name the system of each run:
Meri, trace 1 (9 x 20):
[[ 47 -24   2 -23 -11 -22  19  54  23 -25 -14 -36 -17  57  -4 -10  18   9
   -8  -9]
 [ 48 -15 -12 -14   3 -11   1  32 -21 -55  46 -28   5  53 -25 -32  -2 -16
    6 -10]
 [ 42   9   0  25 -46 -38 -15  39 -17  -3  55 -12  35  34 -40  -5   4 -14
   28   6]
 [  0  -8 -11   4 -46 -41 -33  64 -43   1  29 -33   8  -1  11  36  20   1
   39 -20]
 [  8  15  -7 -41  -8 -47 -24  33 -56   6  54  -2  10  -8  16  26  62  -2
  -19 -29]
 [ -1 -17  22 -26 -40 -58  18  24 -28  34  17  14   6   4 -32  12  40 -15
  -64 -50]
 [-18 -41 -10 -14 -49 -39  50  35  -6 -37 -24   4  19 -21  -6 -18  29 -38
  -47 -42]
 [ -3 -17  23  23  -2 -23  65   8  19 -77  47  21  38  -9   8  -4  34 -56
  -16 -10]
 [-41 -21  35  49 -29 -25  20  -8 -29 -43  60  33  28 -14 -38   9 -27 -54
   22   1]]
sazi, trace 2 (9 x 20):
[[  0  11 -20   0  12  40  33 -16  35 -14 -17  -1   7 -11  28   2  17  -7
  -29 -16]
 [-34  22  20  -1 -12  -1   1 -19 -21  -8  22  49   1  -6 -31  12  -6  -6
   -9  -7]
 [ 18  -2   8  -7 -13 -54   2  20  10   5 -25  21  16   0 -18 -40  15   5
   -8  13]
 [-14 -33  -2  32  10   9  37   0  35 -20 -16 -17  16 -32  35   2   2 -26
   -2 -14]
 [-10  23   9  24   5   3 -18 -30 -18  37  47  18  23 -23  -7  23  -2  -9
    6   4]
 [  2   3  10 -16  -6 -25 -22  11  14  51 -53   8 -20   3 -13  -6  -5  39
   -7   2]
 [-25 -24 -32 -11  16  29  11 -17  -6 -28 -42 -18 -11 -37  38 -26  -9 -15
    0  17]
 [ 15  36  -2  13  29  35   4 -49   8  -6  41  26  19  10 -26 -17 -11  -9
  -14   4]
 [-14  -5  23  12 -36 -30  -5  24  10   4 -33  30 -11  21 -59 -14 -34  20
    8 -14]]
rezu, trace 3 (9 x 20):
[[ 40   7  19 -27  21 -37   8  28  29   3   0   8  -2  29   2  -9  42  20
  -23  -4]
 [  9 -18   0  37  39   2  15  14  38 -20  16 -20  20 -14  29  12   5  -2
    5 -49]
 [ 18  22   6  31 -27 -12  -9   0 -15  21  65   7  37  11 -32  16   3 -17
    6 -12]
 [ 12   3  42   7 -21 -41  10  28  35  30 -11   7  -1  17   3  25  26   8
    8  27]
 [-17   0   6  23  29 -37  -6  19  17 -13  -4  23  27 -51  32   3  24  13
   12 -26]
 [  5 -14  10  11  -3 -24   8 -27 -21  44  37   2  28 -21 -20  -4  10 -30
  -41 -23]
 [ -7  -9  10  20 -62 -20  21  28  29  29 -43   1   7   5 -24  12  -3  -1
  -12 -22]
 [-11  17  -5  11  -8 -24  27   7  19 -49  -8  45  38 -32  10 -23  30 -16
   -4   7]
 [-25 -47  37  14   3 -19  35 -22 -17 -13  31  -1   0 -10 -10   5  -9 -52
  -17  -2]]
sazi, trace 4 (9 x 20):
[[ 42  -4   5 -25  44  23   6   9  35  10   7 -31 -31  52   5  19  12  28
  -37 -49]
 [-42 -12 -26 -31 -49  13 -11  18 -72 -30  11 -10 -26   4 -18  22 -12 -14
   -4 -34]
 [ 53  41 -11 -33 -16  -6  16  16  11 -15  26   4  16  43   2 -12  56  -4
  -21  35]
 [-31 -37  45   1   0  -7  48  29  26 -44   2   4 -28  20   2  45   5 -11
  -20 -49]
 [  6  -3  -4  -9 -26 -53 -18  12 -70  11  65  -6  32 -20  -1   3  38 -37
   -2   8]
 [ 34  -1  10 -10  -6  -9  25  20  57  55 -23 -26   0  17  21  30  44  15
  -45 -30]
 [-70 -20  -1 -30 -23  15   9 -15 -55   1  -5  -1 -29 -42  26  46   7 -26
  -18 -11]
 [ 41  40  -5 -50  14 -13  -1 -34 -14  31  21  23  13  13 -13 -34  46  -3
  -55  31]
 [-32 -38  19 -10 -21   2  56   5  34 -21 -60  15 -26   8 -28  -7 -16  -7
  -53 -50]]
Kose, trace 5 (9 x 20):
[[-12  22 -23   5  -5  18  -3 -25  -1  19 -13   8  19 -35  24   0  13  -4
   -1  21]
 [-22  31   4 -15 -15  12  16 -20  -2 -11   1  41  -1   0 -14   7  12  -6
  -24   5]
 [ -3 -10  28  -3  12 -12  24 -12  28  -1 -22  28  -7   8 -26 -21  -8   0
  -29  -6]
 [  1 -16   8  38  27  11  15 -12  38 -17 -15   1  11 -10   1 -23 -28  -5
   17   7]
 [  6  25  11  31  -4  13 -13  -5  10  -5  24   8   8  13 -10  11 -18   4
   40  29]
 [ -2  17  21 -17   3  -9 -31   1  -8  33  -8   5 -27  14  -3  20  -6  30
   20  29]
 [ -5   3 -12 -34  38   6 -22 -20 -20   8 -18  -5 -21 -18  29 -16   4  14
    1  29]
 [  7  22 -20 -19  28  35   3 -39 -11  -4  24   6   5  -4   3 -12   8 -10
  -33  -4]
 [  9  12  -2  -9  -3  31  22 -10  28   0 -12  11 -13  31 -31  -1  -8   7
  -42 -34]]
mived, trace 6 (9 x 20):
[[ 23 -23 -33 -25   4 -13  13 -12 -12 -16 -29 -19  15 -18  16 -72  15 -30
  -19  46]
 [ -7  26  16  34   3  42  48 -55  40   3  24  24  27  -9   2  16   4 -35
  -24  20]
 [-36  -1  33  -4 -36  -7 -24 -19 -35  35 -16  23 -36  11 -51   9 -48   6
   19  40]
 [ 46 -10   6 -30  28 -26  -3   7  10   7 -18 -31 -11  14  35 -35  27  -1
   12  80]
 [-13  18 -15  19  58  59   1 -63  15  13  18  -5  10 -43  48  15  -3 -10
   -2  10]
 [ -4  25   3 -37 -30  16 -33 -28 -66  44  34  10 -30  39 -60  15 -22   2
  -21   5]
 [ 31  12  -9 -51  -3  17  10  22  36  -3 -66 -23 -40  42  24 -12  22  35
   -7  42]
 [-21  11 -35   8  53  62   7 -39  -1 -77   9   6   6 -28  33 -25 -23 -15
   21  14]
 [ 22  16  40  17  -2  17  -5 -20  -9  10  71   8 -13  72 -72  18 -38  -6
    2  -4]]
rezu, trace 7 (9 x 20):
[[ 15  12 -15  13 -21   5  40 -24  24 -14  -8  15  44 -15   0 -42  17 -38
  -19  40]
 [-56 -25  34  14 -23  12  36  -6  -4 -31  -1   9 -20 -10   6  40 -18 -32
   10   4]
 [ -9 -10   2 -12 -22 -47 -29  14 -50 -11  -4  23  -1  -2 -48 -45 -24   2
   18  17]
 [  7 -33   5   0  27   2  17 -31  24  22 -49 -21  -7 -19  25 -37 -11 -10
   -5  54]
 [-57  10 -30  15  -9  44 -14 -24 -22  -5 -21  13  -6 -45   8  16 -32   3
   13 -24]
 [  2  17  -8 -54 -30   4   0 -26 -45  14  -1  19 -20  27 -47 -24   2  -8
  -45  22]
 [ -5 -31  -1 -20   7  23  30  17  36 -35 -69 -23 -43  22  14 -11 -17  14
   -7  -4]
 [ -2  15 -41   9  27  37 -11 -16 -22 -70  28   6  16  -8  -2 -35 -25 -11
   22  -3]
 [ 14 -12  27 -16  -1  28   1 -31 -22  20  33 -31 -36  51 -22  13 -28 -22
    5  55]]
mived, trace 8 (9 x 20):
[[ 30 -40  20  -6  51 -17 -16  -7 -11 -26   5 -17 -25  34 -30 -62 -47   0
   25  41]
 [ 52  19 -17  50  34  32 -13 -18  54  33  13 -38  28  10  25  -5 -11   7
   34  24]
 [-27  47 -22   0 -15  32 -58  -7 -50  30  35  -2  -5 -17  15  54  -6  19
   44  10]
 [ 18  13  12 -75  16 -15 -21  24 -34   4  21 -11 -50  45  14  33  45  30
  -19  -1]
 [ -1 -13 -39 -33  50  50   9  -6  22 -30 -47 -21 -30  -4  29 -17  -7  27
  -35 -56]
 [  9  15 -42   9 -23  41  11 -11 -21 -59  31  10  17  29 -57 -35 -34 -22
  -13 -35]
 [ 10  17  32  35 -42   4  21  42  58 -31 -10  12 -11  64 -34  27 -22  16
   36   5]
 [-16 -30   7  38  27 -25 -33  41   0 -41  -6 -18  -3 -26  34  -1 -29  14
   89  18]
 [ 38 -13  12  27  48 -32 -26  11 -14  24  88 -37  30  -4  25  26  28 -10
   13 -28]]
risa, trace 9 (9 x 20):
[[-20 -47  10  18 -34   8  46 -40 -16   9   5 -14  12 -16 -28 -18 -24 -68
  -34   8]
 [-13 -22  49  10 -14  -7  29 -47 -15  33  29   0  -5   1 -17  14  -8 -53
  -14  57]
 [-35 -40  34  14 -16  -5  -5 -30 -23  63 -13 -19 -24 -23  -6  24 -36 -21
    5  25]
 [-28 -10  -9 -10  -2  12 -20 -59 -52  57  -2  -4  -4 -44  -6 -11 -20 -22
  -16  30]
 [-13  23  11 -16  -1  37  -5 -65 -10  70  -8  18 -24   5 -28  12 -20   5
  -36  20]
 [-36   2   4 -32 -28  30  -9 -33 -26  24 -48  18 -51  16 -47  -9 -49  11
  -14  25]
 [  0   3 -16 -24  18  57  -9 -51 -13  -3 -27 -15 -37  17  -6 -35 -46  -3
   10  70]
 [-19  17   3  15  20  75 -16 -42  -1 -12  12  -6 -37  26  -9  23 -61   9
   39  29]
 [-29  38  -4  -9 -11  29 -54  -3 -46  -1  11   8 -31   7   3  33 -30  24
   66  51]]
Kose, trace 10 (9 x 20):
[[-16   5  -7  58 -56  24  12  14  -8 -33  43  -9  28   4 -19  30 -26 -36
   42  -7]
 [ -3  -6  45  -6 -62 -51 -15  36 -21  43   1   1 -21  35 -36  32  -2   5
   20  28]
 [-30 -49   6 -21  20 -31 -18   2 -30  25 -38 -30 -22 -52  54   0   3  -3
   20  35]
 [-19  10 -41  -9  -3  22  -9 -47 -69 -10  47   3  31 -44   8 -17   5 -45
  -10  14]
 [-10  16   6 -17 -53  17  28 -32  -8  53  -2  21  -4  18 -50  16   5 -15
  -74 -29]
 [-24 -42  12  -5 -16  11  60   2  49 -32 -87  -1 -31   0   2 -22 -19  -9
  -25   4]
 [ -1 -25  33  54  25   0  37 -12  23 -73  49   4  24   5   0 -15 -24 -51
   38  32]
 [ -4   1  41  49 -19 -15 -40   3 -16  50  39   4  -5  28 -57  35 -55  15
   45  -6]
 [  2  -6 -10 -29 -17 -12 -49  11 -21  58 -68 -32 -39  -5  22  -9 -16  32
   41  74]]
risa, trace 11 (9 x 20):
[[  2  -4  15  31 -19  12  26 -10  14 -16  22   8  12  21 -38  -1 -22 -23
   -6 -12]
 [-14  -6  22  10 -34 -19  12   7  -9  -6   0   3   4  -2   1   8   1 -22
   27  47]
 [-11 -24   5  11  27   5  -2 -12   3  21  -5 -28  -2 -34  45  16   1 -10
   12  12]
 [-15   6   3   0  15  -7 -23 -20 -32  27  30  17   6 -23 -13  11  -2   1
  -13 -28]
 [ 10  25  -2 -16 -31 -16 -15  -1  -4  50 -20  16  -2  10 -28  -4   9  18
  -20   7]
 [-12 -12 -20 -17 -12  27  22 -14  13  -3 -57  -3 -16  -4  -5 -24 -15  -1
  -28  -6]
 [  4  -4  13 -13  28  22  22 -32  -2 -41  17  12 -15  24 -20 -29 -18 -20
  -12  25]
 [  8  -6  32  27  -4   5  -6   6  14  -1  13 -11 -14  33 -19  13 -35   1
   43  32]
 [-29  -7 -21  25 -14  10 -23   4 -25  -2  -6 -21   8 -39  30  14 -16  -6
   49  21]]
Meri, trace 12 (9 x 20):
[[ -4 -37 -15 -22  41   6   2  -2   8  32 -40 -47 -19 -35  66   9  22   5
  -21 -17]
 [ 14  11  -9 -39  21  51  34 -51   3   0  16  -1 -17  26 -11  -8  11 -22
  -70  -6]
 [  0  -8  24   7 -50   4  41 -10  32  -5 -46  17 -11  36 -51 -27 -31 -16
  -10  42]
 [  6 -37  -7  25  25   3   8  21  24 -60 -24 -38  -4  -7  41 -25 -22 -10
   60  45]
 [ 28  23  -1  24  55  32 -33 -34 -17   0  85 -19  13  15  12  12 -10  -9
   37  25]
 [ -8  29  -3   5 -57   4 -52  -8 -43  87   2  -5 -10   9 -38  31 -26  19
   18  18]
 [ -4   2 -28 -50 -12 -15 -24  39  -4  39 -71 -30 -24 -28  61  16  43  39
    0   8]
 [ 36 -12  14 -62  70  11  26 -15  14  -3  16 -17 -36  36  20   0  42   5
  -72 -32]
 [ 23 -19   1 -11 -40   9  39 -20   2  -9 -15   8  -5  56 -93 -60 -39 -26
  -56  -9]]

runs to name:
trace 13 (2 x 20):
[[ -2   3 -13  23 -23   9   1  25  28   3 -31 -15   7  -5  18   9  -5  10
   27   5]
 [ -9  17  13  -5  -7 -18  -5  17 -16 -24  24  11   0  -2  18  20  22  -3
   28  31]]
 : Kose
trace 14 (2 x 20):
[[ 17 -23 -25 -23  -6 -17  -5  23 -24   8  -2 -39   2  -3  15 -11  21  -9
  -18 -19]
 [ 21  -6 -15  -1  -5  12  24  -2   4  -1  26 -18  15  11  -8   1  17 -24
  -39 -37]]
 : risa
trace 15 (2 x 20):
[[ -9  43 -28   3  37  48 -48 -19 -12   8  26  18  -5  -2 -16  17 -27  42
    2 -64]
 [ -2  43 -35 -31 -37  -8 -40  41 -21 -21 -47  36 -14  16 -30 -26  -4  54
   18  -7]]
 : sazi
trace 16 (2 x 20):
[[  6 -25  54  -6  28 -36 -10  -2 -15  -9  22   5 -25  24 -12  -9 -17  -6
   35  62]
 [ -8 -17   1  10  43  11 -46 -35 -31  52  13 -27 -16 -25  12   8 -33   9
   22  13]]
 : Kose
trace 17 (2 x 20):
[[-33  15  21 -20  14  11  10   2   6 -28  -6  15 -30  -6  41  40  19   6
   17  31]
 [ -6 -10  28 -15  46 -16 -12 -35 -18  13   9  22 -18  -6 -16 -22 -13   3
  -13  16]]
 : Meri
trace 18 (2 x 20):
[[ 18  29 -22 -22  25   4 -33  23  -8 -30   5   5  -9  14  13  -9  10  37
   25   5]
 [ 32  10  16  -1  18 -22 -27  15   8  28  19   1  -6  31 -28   3  -3  31
   -2 -24]]
 : Meri
trace 19 (2 x 20):
[[ 32  30  20   8   0  -6  10   0  39  12  13  12  13  28  -4   7  22   6
    1  31]
 [-26   4  15   0  32   3 -17  11  16  -9 -21  13 -29  -9  18  26 -10  36
   21 -13]]
 : Kose
trace 20 (2 x 20):
[[-14 -37  -4 -15   8 -18   9  -8 -18  18 -17 -20   0 -36  26  -9  15 -20
  -23   0]
 [ 13 -10  12  -2  21  -3   9 -33  -6  30  27   1   8   0 -22  -9  -1 -14
  -40 -19]]
 : risa
trace 21 (2 x 20):
[[-11 -51   2   4  17   0 -21   5 -19  15 -16 -36 -30  -1 -13  -6 -47  10
    8 -35]
 [ 23  14 -54  -6 -19  36 -23  -9 -26  12   6 -35   9   6   4 -19 -10  -7
   13  23]]
 : sazi
trace 22 (2 x 20):
[[ 27 -12   3   9  20  23  -6 -11   1   2  26 -33 -10  33 -14  -6 -29  -5
   11   8]
 [  3 -11  -2   2 -20  13 -17  15 -15   7   1 -27 -23  31 -22  11 -34   7
   22  -1]]
 : sazi
trace 23 (2 x 20):
[[-21  40 -38 -12  23  24 -27 -27 -32 -27  11  37  16 -38   5 -23  -2   8
    5  -3]
 [ -8  20  42  31   4 -18   5  -8  47  52 -12  38   8  -9 -10  30   2  28
   -5  -9]]
 : Meri
trace 24 (2 x 20):
[[ 24 -37  17  39 -29 -54 -18  23   5  77  -6 -43  22 -11  -3   4  -5  -7
   22  15]
 [-38 -17 -37  24 -26  11  19 -29 -18  25 -12  -3  38 -77  19   0   9 -41
  -35 -33]]
 : risa
trace 25 (2 x 20):
[[ 17  42  -5  13 -33   0   9 -18 -17  23  72  12  51  -6  -5  19  39 -37
  -13  18]
 [-48 -24  37  -4 -63 -29   6  27 -26  28 -13   1 -25  -7  -8  55   2 -12
    5   0]]
 : Meri
trace 26 (2 x 20):
[[-18  18  -3 -14 -48  -9  -3   2 -18  36 -17   4   0 -17  13  23  24  -7
    1  38]
 [-13 -31  21 -32  25 -16  14   3  -1   9 -18 -17 -28 -12  40  17  26  -3
  -19   6]]
 : Meri
trace 27 (2 x 20):
[[-23  13 -15  29  -5  -6 -38 -22 -11  55 -22  18  21 -53  -7  -7 -22  18
   13  -5]
 [ 21  36   1 -39 -21 -42 -13   4 -31  25  22  23  16   3  -6  -8  51  -2
  -20  34]]
 : mived
trace 28 (2 x 20):
[[ 19 -12   9   6  16  19  36 -16  25   4  21 -15   3  16  -2   7  10 -23
  -39 -24]
 [-15 -21  27   0 -40 -30  13  17 -23 -12  15   6  -7  20 -39   8 -11 -20
   -3  -9]]
 : risa
trace 29 (2 x 20):
[[  9  24  34  23 -29  15   9 -21  16   4  16  10   1  33 -20   6 -22 -19
   41  93]
 [ -4  -5  38   5  43   1 -27 -16   2  27   0 -16 -31  -4  41  25 -13  14
   58  80]]
 : mived
trace 30 (2 x 20):
[[-50   8  21 -29 -19  -4  -6  35 -10 -38 -34  17 -49   4  33  43   8  21
   43  35]
 [  7 -18  22 -30  48 -51 -19 -15 -53  -8  46  15   0  -9  -6 -33  16 -15
   -8  26]]
 : Kose
trace 31 (2 x 20):
[[-12  15  28   7  53 -16  28   7  52 -52  -1  53   6 -13  17   2  28  16
  -13 -29]
 [ 19  13   2  38  26 -29 -18  14  28 -23   6  36  29   2 -41 -44 -25  26
   17 -32]]
 : Kose
trace 32 (2 x 20):
[[  3   3  22 -12 -29   3  43   3  13  -7  19  15  -7  42 -40  18  12 -16
  -53 -36]
 [-18 -21   1   2 -43 -26  24  27  -6 -56 -28  20   2   5 -27 -34 -14 -20
    8  10]]
 : Meri
trace 33 (2 x 20):
[[ -3 -11   5   9   9 -13  18  -3  -4 -19  28   9  20 -13  -8  -4  10 -21
  -23 -35]
 [  3  11  -1  12 -39 -27   0  15  -3  26   7  13  24  -6 -17  10  19  -3
  -13 -19]]
 : sazi
trace 34 (2 x 20):
[[ 44  24 -17 -23   1   3   2   6   4  17  31 -18  11  23   9   6  43  -2
  -30  -5]
 [-34 -11  15 -22 -25   7  21  17   0 -10 -15   4 -33  16  -3  46   6   2
  -25 -41]]
 : sazi
